Some points, one per row:
c(-30, -54, 9, 1, -25, -40, -37, -38, 7, -5, 30, -23, 8, -41, -8, -6, 30, 25, -43, -58, 25, -28, -49,
  -52)
c(8, 8, -14, 29, -25, 6, 11, 10, 9, -19, -6, -24, -18, -9, -33, -11, -35, 10, 25, -1, 5, 33, 4,
  46)
c(-11, 21, -22, 28, 1, -15, 15, -37, -16, 40, -19, 43, 25, 2, 7, -7, -42, 33, -31, 30, 14, -4, -8,
  -20)
c(-18, 28, 40, 0, 45, -22, -4, -22, 8, -32, -1, -8, -25, -43, 7, 41, 29, 11, 7, -36, -11, 0, 18,
  2)
c(1, 11, -21, -11, 27, -32, -6, -10, 8, -32, 1, -45, -14, -77, -24, -35, -49, -24, 30, 17, -22, 21, 6,
  -5)
c(15, 2, -16, 22, 14, 14, 9, 11, -12, -8, 18, -5, -7, 18, 3, -18, -26, 27, -6, 5, -2, 0, 16,
  13)
c(102, -65, 10, 91, -14, -37, 78, -78, 38, 98, -48, -13, 4, 1, -15, -127, -65, 86, -12,
  59, 48, 114, 34, 16)
c(26, 4, -7, 22, 32, 56, -10, -28, 31, 3, 11, -6, -5, -13, -64, 21, 13, 18, 14, -4, 15, -12, 31,
  31)
c(-24, -7, 2, -16, -14, -1, -11, 9, 3, 0, -2, -4, -5, 11, 3, -3, 16, -9, -7, -12, -11, -3, 3,
  -4)
c(-8, 8, 14, 5, 3, -4, 12, -5, 15, 4, 19, 15, -2, -12, -2, -22, 7, 13, 12, 8, -18, 19, 1,
  6)
c(-21, -3, 8, -1, 37, -12, -6, -55, -24, -12, -29, -20, -14, -1, 9, -9, -51, 16, -17, 22, -35, -7, 2,
  -11)
c(-29, -4, -31, -10, 32, 23, -18, 10, 5, -43, -33, 8, -35, -14, 18, 22, 0, -42, 28, 27, -37, -7, 19,
  40)
c(3, 50, -10, 45, 37, 67, 15, 8, -10, -17, -13, 45, -19, 41, -9, -7, 9, 2, -7, -9, 35, 2, 5,
  39)
c(13, -3, 36, -12, 24, 20, 11, 46, -23, -19, 26, -16, 33, -16, -11, 12, -31, 22, 15, 0, -12, 7, -13,
  -5)
c(-127, -50, -6, -118, -66, -62, -54, 38, 32, -20, -85, -39, -70, 72, -24, -49, 127, -122, -29,
  -127, -45, 4, -21, -31)
c(-1, 6, -14, 5, 19, 6, 4, -10, 14, -2, 9, -5, -6, -8, -32, -11, -21, 3, 23, 17, -2, 12, 13,
  1)
c(1, 25, -37, 26, -41, 6, 6, 7, -17, 54, -17, 37, -16, 41, 39, 12, -26, 15, -8, 47, 22, -9, 14,
  16)
c(-17, 19, -46, 30, -6, -33, 8, -43, -1, 28, -30, 0, 27, -44, 24, 32, -81, -6, -17, 46, 4, 6, -34,
  5)
c(-61, -29, -4, -20, -27, -1, -20, 40, -9, -22, 31, 9, -6, -8, -5, 19, -39, 3, -8, 19, 6, 12, 29,
  -49)
c(24, -20, 25, -33, 29, -22, -2, 35, -18, -34, -11, -25, 19, 25, 21, -11, 56, -36, -10, -28, -30, 4, -8,
  -20)
c(-1, 50, 36, 11, -49, -23, 46, -6, 15, -32, -22, 19, -5, -2, -17, -40, -1, 8, -15, 5, 18, 27, 15,
  -12)
c(12, -1, -35, 4, -6, -63, 10, -1, 6, -80, -53, -32, -46, -16, -16, -79, -127, 19, 19,
  32, -63, 38, 35, 18)
c(119, 101, -21, -1, 67, 127, -5, -16, -7, 127, -44, -40, -53, 127, 44, 109, 110, -7, -13, -48, -63, -99, -20,
  115)
c(85, -22, 36, 6, 53, 53, 42, 63, -8, -68, 20, -52, 82, 65, 15, -42, -53, 17, 58, 2, -32, 18, -6,
  14)
c(-35, -7, -11, 31, 32, 9, -22, -7, -20, 17, -21, 19, -50, -17, -11, 67, -16, 10, 16, -33, -6, -33, 9,
  -20)
c(5, 10, -16, 46, -23, 10, 3, 1, -4, 41, -9, 4, 2, 12, -2, -1, -35, 35, -6, 46, 0, 23, 3,
  13)
c(70, 10, -39, -6, 16, 11, -11, -17, 2, 0, -41, 40, 24, 10, 32, -9, -17, -49, -11, 74, 17, -21, -4,
  -6)
10 more points follow, each with its number after it:
c(72, -3, -38, 4, 7, 19, -13, 16, 11, -7, 23, -30, 5, 19, -35, 8, 31, -22, 60, -12, 27, -10, 27,
  -9) 0
c(-78, -36, 13, -72, -28, -31, -69, 40, 16, 2, -21, -25, -20, 26, -8, -24, 80, -39, -24, -61, -24, 5, -4,
  -8) 1
c(-63, -21, -2, 11, -108, -72, -34, 9, 30, 11, 63, -15, -56, -71, 13, 4, -6, 55, 37,
  -1, 34, 9, 13, 4) 2
c(-63, 2, 15, -37, -55, -34, -29, 34, 25, -13, 24, 12, -43, -27, 17, -10, 38, -39, 30, -17, -37, -13, 16,
  -25) 3
c(127, -45, -58, -38, 35, -94, -14, 59, 28, 27, -13, 1, 127, 97, 13, -51, 95, 10, 69, 48, 47, 87, -74,
  38) 4
c(-44, -5, 17, -21, -28, -54, 13, 32, 29, -48, 2, -9, 3, -29, -11, -46, -29, 1, 28, 34, -9, 36, 28,
  23) 5
c(33, -45, 12, 18, 67, 22, 14, 27, -40, -38, -8, 14, 3, 7, 18, -10, -18, -2, 32, -38, -39, 22, -25,
  25) 6
c(-49, 50, 24, 41, -16, 19, 39, -113, 0, 14, -26, -26, -89, 10, -14, -25, 9, 37, -64,
  -63, -28, -2, 8, 17) 7
c(125, 28, -63, -15, 6, -33, 8, -21, 8, 16, -41, 46, 40, 21, 45, -4, 38, -52, -13, 61, 20, -5, -5,
  -7) 8
c(44, -18, 13, -1, -87, 13, -11, 18, 78, -46, 47, -26, 34, 24, -33, -73, 17, 19, 71, 34, 49, 61, 38,
  3) 9
Which three of these numbered points are nearest to each point below by angle, seen from the average point of the first points? Their numbers follow each, nearest first.
c(-16, 8, 15, -20, 8, -18, 2, 6, 25, -23, 12, 0, -30, -36, -6, -31, 22, -13, 20, -2, 13, -17, 25,
  -28) > 3 5 2
c(-60, -36, 8, 2, -21, -22, -9, -56, 16, 9, 23, -23, -16, -46, 13, 8, 1, 42, -12, -56, 22, -15, -31,
  -28) > 2 7 3
c(127, -82, 0, -16, -18, -23, -1, 10, 30, -2, 3, -14, 102, 79, 3, -36, 115, -19, 28, 55, -1, 46, -53,
  33) > 4 8 9
c(-42, -28, 45, -24, -47, 0, -68, 17, 19, -8, 52, 7, -21, -6, -17, 21, 53, -2, 64, -19, -18, -13, 39,
  -46) > 3 1 2
c(22, 64, -42, 56, -62, 36, 0, -13, -29, 41, -57, 78, -15, 54, 20, -3, -30, 56, -15, 78, 40, 16, 1,
  9) > 8 7 4
c(23, 127, 53, 127, 108, 79, 127, -93, 51, 39, 1, 26, -46, -5, -88, 11, -68, -13, -88, -64, 103, -75, 59,
  62) > 7 0 8
c(-27, 24, 16, 26, -24, -48, 15, -15, 26, 13, 1, -23, -39, -60, -35, -12, -17, 32, -3, 19, 24, 16, 6,
  49) > 2 5 7
c(-122, -60, 55, -98, 105, -70, -86, -63, -25, -98, -18, -47, 12, 60, -43, -86, -53, -15, -59,
  -125, -114, -33, -43, -30) > 1 6 7
c(50, 21, -15, 27, 14, -18, 37, -42, -7, 33, -35, 11, 13, 3, 23, -19, -39, 33, -33, 53, 3, 11, -13,
  39) > 8 4 7
c(-87, 49, 12, 15, 9, -59, 0, -49, -30, 39, 62, 64, 29, -49, -12, -18, -58, 46, -62, 2, 57, -5, 37,
  -50) > 2 7 5
c(-5, -6, -3, 22, 18, 25, 18, 38, -31, 7, 1, 5, 26, -5, 31, 34, -35, 5, -11, 0, 2, -10, -20,
  14) > 6 4 8
c(103, -34, -4, 68, -13, 37, -24, 67, 1, 49, 15, 14, 39, 120, 5, -4, 16, 62, -7, 50, 58, 33, -34,
  14) > 4 9 0
c(18, 3, 0, 3, 12, -7, 13, 1, -8, 11, -3, 21, 22, 38, -15, -38, -3, 3, -20, 13, -3, 20, -11,
  -16) > 4 8 9
c(8, 18, -5, 10, -23, 4, 4, -5, 1, 37, -21, 23, -5, 25, 29, 11, -27, 15, -27, 36, 2, 23, -3,
  2) > 8 4 2
c(-25, -31, 26, -42, 83, -3, -7, 33, -41, 15, 1, -42, 6, -16, 20, 33, 43, -43, -10, -60, -52, -70, -4,
  -30) > 1 6 3
c(-61, -5, -28, -11, -20, -52, -60, -47, 1, -14, -37, -42, -29, -40, 42, 81, 35, -42, -40, -54, -20, -57, -39,
  5) > 1 3 2
c(8, -6, 3, 41, 58, 39, 0, 12, -2, -19, -11, -44, 0, -14, -41, -13, -45, 18, 9, -21, -38, 11, 22,
  5) > 6 0 7
c(127, -100, -46, -127, -26, 127, -44, 127, -6, -94, 127, 127, -65, 127, -127, 127, 127, -33, 127,
  -127, 127, -55, 127, -118) > 0 9 3
c(-23, -8, -13, -19, -15, 2, -26, 23, 2, -10, 14, -15, 14, -27, 15, 51, 25, -18, 12, 12, -4, -25, 15,
  -33) > 3 1 2
c(-5, -16, -8, -2, 14, 9, -10, -14, -10, -4, 8, -3, -18, 21, -18, -11, -10, 15, 1, -5, -6, -11, 8,
  -21) > 1 0 7
Now 10 new points, numbered from 0 again:
c(-67, -76, 54, -24, 127, -44, 10, 7, -113, -2, -27, -118, 64, -26, 53, 112, 127, -127, -81,
  -127, -127, -121, -120, -61) 0
c(17, -21, -21, 7, -13, 9, -47, -51, 34, 10, 8, -4, 19, 4, -49, -10, 25, -29, 22, 26, -12, -19, -11,
  -24) 1
c(51, -17, -17, -42, 11, 51, 23, -39, -30, 40, -46, -2, -23, 123, 8, -31, 112, -34, -55, -2, 18, -49, 36,
  -60) 2
c(1, -46, 57, 11, -10, -68, -2, -28, 42, -57, 16, -65, 28, -67, -4, -55, 3, -19, -5, 14, 1, 28, -30,
  2) 3
c(-56, 20, -10, -1, -4, -46, -15, -33, 7, -22, -13, -4, -36, -29, 8, -17, -39, 12, 8, 15, -11, 13, -6,
  12) 4
c(-66, -12, 26, -45, 91, -42, -47, 5, -64, 10, -56, -22, 17, -10, 46, 47, 72, -59, -61,
  -93, -108, -69, -40, -17) 5
c(-42, -23, 29, -15, -86, -44, -31, -9, 29, 17, 43, -12, -1, -39, -10, -5, -33, 20, 17, 12, 12, 27, 2,
  1) 6
c(22, -24, -17, 10, 13, 7, -55, -74, 43, 9, 19, -15, 24, 20, -18, -26, 10, -18, 28, -3, -2, -1, -21,
  -23) 7
c(-39, -23, 6, 1, 8, -13, 1, -13, -6, 8, -15, 5, -1, -22, -26, -12, -26, 14, -7, 23, 10, 29, 5,
  -8) 8
c(6, -11, -10, 11, 6, 19, 13, 21, -27, 16, -9, -3, 24, 31, 35, -16, -10, 6, -34, 10, 2, 5, -2,
  -1) 9
Which three of these numbered points are nearest to each point below by angle, seen from the average point of the first points? Their numbers follow each, nearest first.
c(27, -3, 14, 4, 22, 3, -7, -12, 13, -3, 19, -29, -1, 18, -28, -20, -8, 5, 26, -6, -10, 19, -2,
  15) > 7 3 1
c(37, -2, -14, 10, 8, 11, 11, -34, -12, 30, -7, 3, 1, 52, -7, -22, 29, 0, -13, -14, -1, -4, 6,
  -18) > 2 7 9
c(28, -12, -11, -30, 67, 38, -21, -39, -32, -13, -9, 2, -56, 20, -11, 16, 30, -19, 54, -24, -27, -30, 35,
  -77) > 2 5 7
c(13, -19, 13, 14, -1, -5, -11, -56, -1, 2, 9, 12, 42, 4, -24, -9, -18, 18, -31, -21, 11, 5, -27,
  -60) > 7 1 8
c(22, -9, -27, 9, -10, -23, 15, -15, 2, 5, -19, 8, 5, 12, -18, -39, -29, 19, -3, 19, 16, 23, -4,
  -10) > 8 6 7
c(43, -15, -23, 16, -38, 26, 27, 39, 5, -28, 0, 16, -1, 37, 16, -24, -15, 14, -10, 53, 19, 38, -2,
  31) > 9 2 6
c(78, -27, -31, -30, 53, 39, -56, -74, 27, 7, 27, -49, 2, 29, -56, 49, 1, -20, 107, 10, 67, -29, 8,
  -39) > 7 1 2
c(43, -2, 22, -45, -24, 43, 7, 87, 31, -9, 52, 28, 26, 62, -45, -59, 69, -32, 35, -3, 10, 49, 23,
  -9) > 2 1 9
c(-127, -52, 57, -53, -111, -114, -127, 8, 55, 20, 107, -10, -52, -75, -57, 55, 83, 33, -10,
  -57, 8, -5, 18, -57) > 6 4 8
c(-33, 36, 52, -31, -35, -5, -22, 26, -29, -127, -31, -13, -44, -55, 69, -21, -58, 15, 41,
  33, -42, 53, 30, -23) > 4 3 6
c(7, -21, -12, 13, -11, 5, -38, -32, 24, 18, 10, -9, 18, 9, -28, -11, -1, -4, 19, 17, -2, -14, -3,
  -31) > 1 7 6
c(-25, 13, -27, -11, 21, 33, -36, -31, -27, -42, -30, 0, -37, 20, 69, 16, 16, -33, -33, 10, -48, -50, 47,
  15) > 5 2 0
c(-19, -14, 2, -30, -78, -31, -45, 46, 33, -1, 30, 10, -29, -14, 12, 23, 43, -20, 33, 25, 5, 6, 7,
  31) > 6 1 3
c(-13, 69, 19, -33, 33, 3, 21, -1, -34, -30, -53, -25, -23, -47, -15, 17, -61, -44, 14, 23, -8, 23, 38,
  29) > 4 8 5
c(-84, -2, 53, -12, 2, -70, -100, 9, 19, 23, 53, -15, -1, -30, -34, -2, 25, 34, 11,
  -40, 2, -16, 5, -16) > 6 4 8
c(-33, 18, 8, 18, 27, 27, 41, -1, -7, -11, -12, 10, -35, -5, -37, -14, 3, -1, 15, -1, -2, -3, 18,
  -9) > 8 2 4
c(7, -6, -20, 12, -9, 0, 67, 106, -30, -23, 23, 8, 30, 85, -5, -47, -62, 49, -51, 45, 7, 19, -68,
  -8) > 9 8 2
c(-26, 5, -26, 47, -16, -17, 2, -40, 2, 41, -1, 37, 11, -4, 14, -2, -31, 33, -45, 37, 32, -7, -5,
  5) > 8 9 6
c(15, -4, -6, -14, 22, 15, -15, -2, -7, -5, 10, -22, 21, -6, 17, 5, -4, -21, -2, -3, -11, -5, -5,
  -4) > 0 5 7
c(-5, 22, -37, 36, -20, -60, 13, -12, 11, 11, -51, -5, 22, -56, 24, 18, -88, 1, -15, 55, 25, 6, -46,
  19) > 4 8 6
